128 stands for zero in the data rows.
Here are some points, each followed by its number:
[ 82 141  78  79 131 134 160 157 162 110 171 215 140] 0
[141 147 169 163 127 124 132 145 128 118  91 121 124] 1
[145 144 145 160 132 124 140 173 126  99 101 104 120] 2
[ 81 113  72  29 133 137  66 152 140 224  93 207 101] 3
[135 135 149 190 131 125 162  67 164 107  89 107 204] 4
[137 112 171 105 132 129  63 136 143 239  91 110 118] 5
[ 74 115 142   6 137 140  69 170  41 130 171 214  76] 6
[144 143  85 155 134 120 133  76 118 108 167 109 118] 7
[139 136 152 173 138 124 154  82 167 110 100 102 194] 8
[141 141 175 107 145 131 167 139 166 110 196 113 152] 9
[141  43 155 236 138 123 190  67 170 131  98 108 206] 10
[137 155  69 100  44 129 132 151 125 106 146 112  70] 11
[144 116  75  38  47 124  67 160 136 233 143 108  56] 12
[150 145  75 122 133 120 134 151 125 107  88 119 115] 13
[141 129 142 148 134 124 138  72  67 113  87 107 126] 14
Which three points above are nearest to each new point by angle? Their numbers follow each, nearest first.
[ 74 139 146  97 134 140 162 175 166 113  89 212 197] 0 3 6
[133 140 148 153 142 129 134  71 127 103 195 113 121] 7 9 8
[133 155  72 166 136 133 166  75 169 107 172 110 164] 7 4 8
[144 115 168 103 132 125  69 146  54 128 169 103  74] 6 12 5
[146 145 144 163 131 123 138 175 124  99  96 103 119] 2 1 13
[144 144 173 173 127 124 138 140 130 112  93 116 127] 1 2 8
[143 146 147 152 145 124 132  65 113 106 203 107  93] 7 9 14
[ 77 139 143 100 135 140 160 174 164 112  89 207 192] 0 3 6
[138  45  76 146  50 131 185 146 160 126 151 117 105] 11 10 12
[136 140 147 156 142 128 133  67 125 102 197 107 118] 7 9 8
[ 82 147  74  74 136 133 158 162 162 109 173 215 139] 0 3 6
[134 155  77 166 136 132 165  78 167 107 168 110 162] 7 4 8
[145 111 141  80 131 130  70 164  50 127 143 107  71] 6 12 11
[145 143 140 160 131 123 134 174 124 106  96 103 116] 2 1 13
[141 129 140 148 134 124 138  69  68 113  82 106 126] 14 4 8
[144 138  84 158 134 120 135  72 118 109 169 108 116] 7 14 4
[145 136  83 170 141 128 135 151 127 111  92 112  99] 13 2 1
[144 142  80 153 135 120 131  76 112 108 172 109 111] 7 14 11
[138 112 145 100 122 123  66  61  38 125  93 107 115] 14 6 5
[131 113 176 107 132 125  65 135  49 129 138 113 101] 6 5 14
[ 83 142  66  50 129 136 156 159 164 113  89 201 161] 0 3 13
[153 144 167 163 152 134 139 134 121 104 186 107 122] 9 2 7
[146 114 142  98 137 116  62 164  46 134  90 110  62] 6 12 5
[136 111 176 112 149 119  60 137  36 123 156 109  94] 6 14 5
